Here is a table of points, one per row:
(8 7 -37 -37 -12 -1 -18 3 15 -34 -23 14 -25 36 14 29 -13 1 19 3 11 -30 -17 -60
 18 27 -26 -18 -11 37 11 -30)
(-54 -7 -7 0 12 8 -1 22 6 9 2 0 -21 5 39 17 -2 30 21 14 -54 -16 -37 38
 15 -44 -33 -22 -31 37 -45 -60)
(-34 -16 -2 -21 -56 127 -20 -11 -22 -25 -8 10 0 -23 -22 -4 -10 -54 -33 6 38 30 -41 26
 -40 -45 -21 13 -34 -26 1 46)
(28 -5 -10 6 -27 10 11 51 -20 15 -6 6 -3 18 6 4 -25 -2 -25 10 -17 -36 87 26
 -55 16 -40 -9 -6 -46 34 5)
(-27 11 -30 10 9 -16 22 6 -37 -4 -10 -30 -23 23 -29 -7 9 7 2 -12 1 -26 -1 6
 22 -5 -25 -30 -1 51 -95 26)
(52 8 3 -21 43 60 -9 6 41 -28 -20 -31 -39 -74 -22 -29 38 -29 42 -43 -54 3 10 8
 -31 65 7 39 26 35 -16 -27)
(22 -14 17 -10 -127 21 45 -11 20 17 21 -50 15 13 -15 11 3 33 3
 -46 32 -6 1 19 17 47 47 14 77 28 17 -69)
(-25 3 -52 -33 5 -1 -15 -10 17 10 -25 6 -16 55 -17 -17 -55 -5 -5 48 48 -43 12 -30
 43 -3 -17 27 2 29 -65 8)
(-9 -70 35 4 -5 -52 1 40 23 -5 30 -13 -3 -69 14 -3 -70 24 -59 -17 -11 25 -50 10
 9 -10 -1 -5 22 -23 -6 9)
(0 53 -25 2 29 9 -1 0 -33 93 -17 -31 -1 -34 -37 11 -10 6 -6 -53 32 -12 45 -37
 66 4 1 -14 -4 3 23 54)
(81 -10 0 -13 7 -20 -13 -14 0 -31 18 6 -9 7 17 10 18 -1 -5 2 9 61 -5 48
 15 -14 -45 5 20 -12 9 10)
(-35 13 -11 -83 -4 -14 40 4 -57 -75 -30 -12 6 4 8 -13 -37 -9 39 -45 -15 -11 -76 -18
 -76 0 21 -29 -13 28 -5 -32)
(-22 -60 16 -12 24 -36 22 37 -76 -35 -8 16 2 -12 -12 -15 -24 -37 -21 -35 91 46 8 -11
 37 13 4 -12 -20 15 57 41)
(62 -20 -18 56 -38 -26 48 -43 -43 -44 -24 7 10 -6 -24 -2 8 -54 17 11 -48 -34 -50 38
 -1 -14 58 12 -2 -48 -27 25)
(43 34 -11 7 14 24 49 -61 21 44 -19 16 19 8 -13 12 14 23 -43 46 -23 12 -6 -3
 -7 -38 -11 -35 75 -43 10 6)
(18 29 1 -2 -73 -52 -32 -12 -17 5 27 -30 -28 -1 -6 35 -10 -28 -6 13 -48 5 31 19
 -57 -62 -33 60 -55 -56 -9 64)
(-23 58 32 44 40 -41 -33 -34 -2 16 45 -64 10 -14 0 31 16 44 -47 7 28 -3 -47 10
 -7 2 30 -15 -32 18 33 -20)
(4 30 -45 8 -2 43 -32 17 -31 -64 -13 31 -50 3 -11 -5 0 127 -27 1 4 -17 5 -16
 25 -30 -8 32 9 34 -10 28)
(-2 -39 -21 -12 34 37 34 36 46 -19 -10 -16 -19 40 -23 36 57 33 11 -26 36 -15 58 54
 -26 54 37 -50 -70 7 -10 -6)
(0 -16 32 6 23 -37 31 -41 -34 20 46 46 -8 -66 -95 32 20 1 4
 20 19 8 45 -4 -13 -27 -55 33 -14 -8 28 -127)
(-44 27 7 -27 26 6 -20 34 4 -54 -7 -22 -19 17 29 -24 19 8 36
 -33 63 -25 -27 -18 29 20 14 25 4 -127 -62 -61)
(-24 -10 8 -32 4 -6 52 -40 35 12 -22 -46 16 4 -22 -3 19 -32 -43 -13 -25 -9 -28 24
 5 38 17 34 -9 -3 -14 -2)
(-2 2 22 19 54 14 5 5 -19 -13 1 -30 9 -11 33 16 -7 -4 -37 0 33 31 77 30
 0 14 31 17 16 31 0 -30)
(38 -3 -12 -45 20 50 13 -8 15 -25 127 9 -7 10 -2 -33 -20 -31 -27 22 -56 -28 10 -17
 14 17 71 -18 12 1 -14 -15)
(8 -17 -1 -10 -22 -27 -33 17 8 -46 -3 -28 -4 21 -30 -7 44 -35 -15 75 26 32 -1 7
 32 -1 21 76 7 7 28 15)
(29 -16 -37 -21 -40 -6 -37 -6 10 -8 -36 -3 4 11 -39 5 -8 -10 -38 -16 -79 -2 -12 -11
 17 58 -48 -1 -58 -51 42 11)
(2 23 13 51 28 39 -26 -5 30 23 19 -61 19 44 -77 42 -20 22 26 64 -61 10 -43 25
 -22 -16 -11 -55 67 -47 62 -21)
(-57 31 -10 23 -9 -4 0 -34 69 -79 -14 30 4 -38 -23 -2 -16 -15 8 22 -8 -7 14 -30
 -16 23 7 31 -11 25 -30 6)
(14 -49 -40 -19 -1 12 1 67 -31 24 -55 -19 -5 58 -20 -31 42 -17 -14 61 -24 -44 -5 3
 -7 33 28 11 -11 30 -18 -16)
(39 15 -17 -34 -12 12 -7 -8 -5 10 -25 -36 12 1 50 0 5 -20 -34 -26 40 -47 34 -15
 13 -40 31 -1 -66 27 5 1)
(2 -112 22 -9 11 -54 -36 6 -7 13 5 -54 44 -9 -20 22 22 7 -24
 -4 25 31 12 -22 -7 -4 -9 -44 -6 -25 -30 31)
(52 -14 -36 -51 -27 18 32 -40 -36 34 -30 21 4 -73 38 -7 24 -14 -11 59 -22 -1 20 -22
 1 24 -19 -40 -61 -36 30 47)
(16 55 -15 22 -10 4 -10 32 -3 5 18 37 -32 24 13 5 49 -19 38 -33 30 13 -45 -19
 9 -40 -9 -26 -24 31 -49 -28)
(-41 -3 -10 46 22 -4 19 -54 -63 -21 2 35 -15 -32 66 16 -3 -23 -20 -21 18 -24 2 35
 43 7 -27 -41 41 16 26 20)
(-4 21 -3 -20 28 -37 -20 -1 22 31 -4 40 -60 -16 13 -7 -17 -18 -11 -23 13 -49 -35 40
 -51 10 13 6 79 14 18 -2)
(-39 46 -21 46 1 7 -16 52 -6 44 33 20 -15 -27 -15 -13 -2 -28 -16 17 33 -10 2 68
 37 4 -39 6 12 14 25 40)
(8 16 -37 11 -17 -13 -22 43 -14 35 -32 62 -1 -50 19 -27 12 -13 -52 -7 -61 45 1 -43
 21 -20 59 14 -5 -28 13 0)
(-44 34 -6 3 3 -16 -89 -52 -57 12 14 -9 -5 -39 49 3 -17 -5 44 41 10 21 0 -12
 -41 29 46 -4 65 15 16 4)
(15 21 -17 5 32 -8 20 13 54 -56 9 -37 -2 2 44 16 18 -18 20 -9 -13 5 28 -40
 -1 -27 -67 -36 60 15 -5 -9)
(-32 13 -10 60 -5 -13 25 22 15 8 28 12 -39 12 -26 4 8 7 5 -13 9 2 -12 -99
 -58 -10 -12 -9 31 21 -37 8)
(38 -17 40 0 19 -32 -16 16 55 9 4 8 39 42 -61 54 -82 -12 27 -15 38 1 -2 13
 -17 -54 42 -27 -3 -27 36 5)
(-49 6 -26 -22 -27 -4 -14 -21 48 16 -28 34 0 -4 -8 -15 -16 9 26 32 -19 76 13 13
 21 -33 31 -79 22 3 -46 -27)
(18 -59 23 45 36 27 63 -15 -23 41 -13 26 36 -35 4 22 -14 43 51 10 -40 -29 52 -21
 7 24 23 1 -7 -61 7 48)
(11 6 11 -2 43 13 -11 -58 30 14 12 55 -15 -30 19 -2 23 3 -17 -42 24 -36 -37 22
 21 32 9 31 17 31 -1 -28)
(12 -75 39 42 -29 27 -19 -23 19 -10 -11 -21 34 -55 52 1 -39 -38 19 1 9 13 -23 -10
 -15 -25 -1 8 -4 -8 -13 -34)
(-24 36 -48 -29 -31 -22 10 22 -19 -15 -10 19 -44 -47 19 1 20 19 100 -3 -33 11 32 -12
 68 -10 11 -14 -3 25 -15 36)
(13 -55 41 26 1 -30 -69 -16 3 -18 -27 11 38 -29 -8 -7 -58 -6 29 -47 18 4 10 17
 17 -42 36 26 -21 32 13 3)
(-23 67 127 -29 -29 10 1 37 -9 -47 -49 30 -44 13 9 -13 23 -8 -4 30 -21 -36 -6 -39
 41 3 2 -44 -9 37 -32 27)
(15 -32 9 33 2 26 -37 -1 -14 56 39 13 -3 29 9 11 9 -7 15 -14 39 -12 -35 -11
 5 55 -34 -17 -18 17 20 7)
(43 39 0 68 22 -13 39 59 40 -12 -14 -24 42 60 9 29 -74 8 -12 30 25 70 -13 -7
 -21 65 -3 5 -35 10 -26 -49)
(-17 -16 -20 23 -48 -19 -14 10 15 3 -35 9 18 81 13 -23 56 -17 -57 2 -26 -49 56 9
 -35 -1 7 -8 -21 -36 54 -1)
(3 29 19 26 1 -26 6 -38 11 -2 12 -5 -8 19 -7 -127 -22 41 49
 1 9 23 0 5 -14 -13 -36 -24 -29 11 -1 -4)
(-31 44 -17 -46 -5 -12 -6 55 -11 -45 13 44 127 -24 8 -16 47 20 33 -23 15 -31 -26 -5
 -6 -9 -30 0 1 36 -41 23)
(45 -21 11 -23 51 51 -11 11 -8 40 -48 -30 32 39 -29 -23 -1 -1 -38 -28 -38 40 16 -16
 -23 -22 23 28 53 1 -12 -34)
(-52 0 -40 24 54 29 69 25 25 38 2 -32 -26 37 45 -11 31 14 17 -3 11 -23 -8 -25
 52 -45 10 37 -4 38 95 4)
(-11 11 78 -25 19 -23 -14 -21 -4 53 50 -3 15 23 38 15 -33 15 21 9 12 5 -1 29
 22 -2 -45 62 27 15 -3 -6)
(-41 -12 18 9 -25 0 -9 -53 -7 16 29 42 -3 82 3 35 2 -6 -1 -38 -66 79 30 2
 -17 3 -24 42 -17 -31 5 40)
(27 -22 12 -38 -8 -25 54 -18 18 47 16 25 -16 -24 34 37 50 35 27 30 15 11 -23 28
 -80 21 -9 30 -34 -39 18 55)
These points spread out most along one direction. Take the direction at right angles to it along which they spread out most. Go by this last direction. Where along it does each point below lie, from 0 to 99? The average is 50, and the first point in the table lies past the average. One standard deviation of the points above along it is 16.
(-4 21 -3 -20 28 -37 -20 -1 22 31 -4 40 -60 -16 13 -7 -17 -18 -11 -23 13 -49 -35 40
 -51 10 13 6 79 14 18 -2) >> 35
(29 -16 -37 -21 -40 -6 -37 -6 10 -8 -36 -3 4 11 -39 5 -8 -10 -38 -16 -79 -2 -12 -11
 17 58 -48 -1 -58 -51 42 11) >> 80
(38 -3 -12 -45 20 50 13 -8 15 -25 127 9 -7 10 -2 -33 -20 -31 -27 22 -56 -28 10 -17
 14 17 71 -18 12 1 -14 -15) >> 49
(-54 -7 -7 0 12 8 -1 22 6 9 2 0 -21 5 39 17 -2 30 21 14 -54 -16 -37 38
 15 -44 -33 -22 -31 37 -45 -60) >> 43
(-17 -16 -20 23 -48 -19 -14 10 15 3 -35 9 18 81 13 -23 56 -17 -57 2 -26 -49 56 9
 -35 -1 7 -8 -21 -36 54 -1) >> 76
(-44 27 7 -27 26 6 -20 34 4 -54 -7 -22 -19 17 29 -24 19 8 36
 -33 63 -25 -27 -18 29 20 14 25 4 -127 -62 -61) >> 43
(2 23 13 51 28 39 -26 -5 30 23 19 -61 19 44 -77 42 -20 22 26 64 -61 10 -43 25
 -22 -16 -11 -55 67 -47 62 -21) >> 20
(81 -10 0 -13 7 -20 -13 -14 0 -31 18 6 -9 7 17 10 18 -1 -5 2 9 61 -5 48
 15 -14 -45 5 20 -12 9 10) >> 46
(-44 34 -6 3 3 -16 -89 -52 -57 12 14 -9 -5 -39 49 3 -17 -5 44 41 10 21 0 -12
 -41 29 46 -4 65 15 16 4) >> 35
(-9 -70 35 4 -5 -52 1 40 23 -5 30 -13 -3 -69 14 -3 -70 24 -59 -17 -11 25 -50 10
 9 -10 -1 -5 22 -23 -6 9) >> 33
(4 30 -45 8 -2 43 -32 17 -31 -64 -13 31 -50 3 -11 -5 0 127 -27 1 4 -17 5 -16
 25 -30 -8 32 9 34 -10 28) >> 60
(18 29 1 -2 -73 -52 -32 -12 -17 5 27 -30 -28 -1 -6 35 -10 -28 -6 13 -48 5 31 19
 -57 -62 -33 60 -55 -56 -9 64) >> 75
